In the data rows, zero lies at 4.5, halfway between 4 and 5.
Here is a table of points, one per row:
6,5,8,8,6,6,4,5
2,5,2,3,0,3,7,3
5,4,4,5,3,5,5,3
3,4,2,2,4,5,4,5
3,5,4,6,0,3,8,3
5,5,8,7,4,4,6,4
4,5,8,6,6,5,5,7
5,4,7,7,6,6,3,5
7,4,7,5,7,4,2,4
4,4,4,5,3,5,5,4
5,4,2,2,8,5,3,5
4,5,6,5,5,4,3,5
4,4,8,7,5,6,3,6
5,6,9,9,4,5,5,6
6,4,7,6,7,6,3,5
0,6,0,0,0,2,8,3
3,5,0,0,4,1,4,4
6,5,6,5,9,6,4,6
3,5,0,0,3,3,6,4
6,5,8,7,6,4,4,4
2,5,0,0,0,0,8,2
2,4,1,3,0,1,7,2
3,5,4,5,1,4,7,5
2,6,0,0,0,1,8,3
2,4,0,2,0,3,7,2
2,5,0,0,0,1,7,3
5,5,3,4,4,3,5,3
4,5,0,0,5,2,5,4
4,6,7,7,1,3,7,4
5,3,9,9,2,6,5,4
5,4,2,3,6,4,4,4
5,5,4,3,5,5,4,4
3,4,0,0,1,2,5,3
5,6,9,7,6,7,5,6
5,3,6,5,6,5,2,5
3,4,6,6,3,5,6,4
5,5,2,2,6,5,4,4
5,5,8,8,5,6,6,6
6,4,9,9,3,4,6,4
4,5,8,6,6,7,4,8
6,4,9,9,3,5,6,4
4,5,9,8,4,8,5,6
4,5,3,2,4,4,4,4
4,5,7,6,6,5,6,6
6,5,7,5,8,4,3,5
5,5,3,4,3,4,6,4
6,3,5,5,7,6,1,4
2,4,0,0,3,4,5,4
5,5,2,2,4,3,5,4
7,3,6,6,7,5,1,4
4,4,2,2,6,4,2,5
5,4,4,4,7,5,2,5
3,4,2,4,3,5,4,4
3,4,0,0,1,1,5,2
5,5,4,4,3,4,5,4
5,4,8,8,4,6,4,5
4,5,3,2,5,4,5,5
7,4,6,6,7,5,3,4
7,3,6,6,6,3,2,4
7,3,4,4,8,5,1,4
3,5,0,0,5,2,5,5
6,5,6,5,8,5,3,5
6,3,3,4,8,5,0,4
4,5,6,5,4,5,5,5
5,5,9,8,5,5,5,5
4,5,6,5,4,5,6,5
4,5,2,2,4,3,5,4
5,4,7,7,6,7,4,5
2,5,2,3,3,3,6,4
6,4,7,6,7,5,4,5
5,4,5,5,5,6,5,3
4,5,6,4,8,7,3,6
1,4,0,0,0,0,8,2
7,5,6,4,9,4,3,6
6,5,7,6,6,4,4,5
5,5,5,4,7,8,3,5
4,5,5,4,5,5,4,5
4,4,7,6,5,7,6,5
4,4,5,5,6,4,3,5
3,4,5,6,2,6,6,4
5,5,8,7,6,6,5,6
5,5,6,5,6,6,3,5
5,6,9,7,5,6,6,5
7,3,6,6,7,5,2,4
3,6,3,3,2,2,5,5
4,4,6,6,2,6,7,5
5,5,6,6,3,5,6,5
4,5,3,4,0,5,8,3
7,4,5,5,7,6,3,4
5,4,7,5,7,4,3,6
4,6,5,4,4,4,5,6
1,5,0,0,0,1,6,2
5,4,5,4,6,6,3,5
7,4,7,7,6,5,4,4
5,6,4,2,4,1,5,5
5,5,7,6,6,6,4,6
4,4,9,8,4,8,4,5
4,5,0,1,5,1,5,4
5,3,8,9,4,6,6,4
6,5,9,8,5,4,4,5
4,6,8,6,4,5,4,6
4,4,5,5,6,7,3,5
4,3,8,9,3,6,4,5
1,6,1,1,0,3,9,3
2,6,0,0,0,2,9,2
5,3,7,8,5,6,3,4
2,4,0,1,1,4,6,3
6,4,6,5,8,5,3,5
3,6,2,1,5,4,5,5
6,4,1,2,7,3,3,4
5,5,9,8,5,7,5,5
7,2,5,7,6,4,1,3
6,4,5,5,7,5,4,6
3,5,0,0,4,2,5,5
5,5,4,5,2,5,7,4
6,4,7,7,6,5,3,5
5,4,4,4,9,4,1,6
6,3,6,6,7,4,1,4
3,5,4,3,5,7,5,6
5,4,9,9,4,9,5,4
4,5,2,2,3,3,6,4
4,5,7,6,5,7,5,5
4,6,5,5,5,5,6,5
5,4,6,5,7,5,4,6
4,5,6,5,7,6,4,6
6,4,7,6,6,6,5,5
5,4,5,5,6,4,4,4
4,4,2,3,4,3,4,4
6,4,8,9,4,5,5,4
4,4,0,0,3,3,5,2
7,2,7,8,5,6,3,3
5,4,3,4,7,6,4,6
6,5,4,4,7,5,4,5
7,5,7,7,5,5,6,3
6,3,6,6,6,5,2,4
6,3,5,5,8,6,1,5
4,5,4,5,4,5,5,5
2,6,3,3,0,4,7,5
4,5,6,5,3,4,5,4
6,5,4,4,5,4,4,3
6,5,2,3,6,3,3,4
6,4,5,5,4,4,5,4
3,5,0,1,5,5,5,4
5,4,9,9,4,5,5,5
5,4,7,6,6,6,2,5
4,6,4,4,2,5,7,4
4,4,6,5,7,6,3,7
5,4,4,5,5,4,3,4
There is one direction along which these points spread out most. How far along it is each point below, from 0 to 99? The average is 50, and the first point in the table lies past the average.
2,6,3,3,0,4,7,5 32
5,4,5,4,6,6,3,5 55
2,6,0,0,0,2,9,2 14
4,6,8,6,4,5,4,6 60
3,5,4,6,0,3,8,3 38
3,4,0,0,1,2,5,3 20
4,5,6,5,4,5,6,5 52
5,5,8,7,6,6,5,6 66
5,5,7,6,6,6,4,6 63
3,6,2,1,5,4,5,5 35
4,4,6,6,2,6,7,5 52
4,5,7,6,6,5,6,6 59
5,6,9,7,5,6,6,5 66
6,5,9,8,5,4,4,5 68
5,4,7,7,6,7,4,5 66
5,4,4,5,5,4,3,4 51
5,4,9,9,4,5,5,5 68
5,4,6,5,7,5,4,6 59
5,5,9,8,5,5,5,5 68
6,5,4,4,5,4,4,3 48
7,2,7,8,5,6,3,3 67
7,5,7,7,5,5,6,3 61
3,5,0,1,5,5,5,4 31
6,4,1,2,7,3,3,4 40
6,3,6,6,7,4,1,4 62
7,3,4,4,8,5,1,4 57
6,5,4,4,7,5,4,5 53
5,3,9,9,2,6,5,4 67
3,6,3,3,2,2,5,5 35
7,4,6,6,7,5,3,4 63
7,2,5,7,6,4,1,3 61
4,3,8,9,3,6,4,5 66
3,4,5,6,2,6,6,4 49
6,3,5,5,7,6,1,4 60
4,5,8,6,6,7,4,8 66
4,5,6,5,4,5,5,5 53
3,4,0,0,1,1,5,2 18
2,5,0,0,0,0,8,2 12
2,4,0,2,0,3,7,2 21
6,4,7,7,6,5,3,5 65
7,5,6,4,9,4,3,6 61
5,4,4,4,9,4,1,6 56
4,5,8,6,6,5,5,7 63
5,6,9,7,6,7,5,6 69
4,5,6,5,5,4,3,5 54
2,5,2,3,3,3,6,4 33
5,4,2,3,6,4,4,4 43
5,3,7,8,5,6,3,4 66
4,4,7,6,5,7,6,5 60
3,5,4,5,1,4,7,5 41
4,5,3,2,5,4,5,5 40
5,4,8,8,4,6,4,5 66
6,4,9,9,3,4,6,4 66
5,4,4,5,3,5,5,3 47
6,5,8,8,6,6,4,5 69
6,4,5,5,4,4,5,4 51
2,5,2,3,0,3,7,3 28
4,5,5,4,5,5,4,5 51
7,4,7,7,6,5,4,4 65
5,5,8,8,5,6,6,6 66
5,4,5,5,6,4,4,4 53
3,5,0,0,4,1,4,4 24
5,4,2,2,8,5,3,5 46
5,3,8,9,4,6,6,4 66
4,6,5,5,5,5,6,5 51
3,5,0,0,5,2,5,5 26
6,5,6,5,9,6,4,6 64
6,4,7,6,6,6,5,5 63
1,6,1,1,0,3,9,3 19
5,3,6,5,6,5,2,5 59
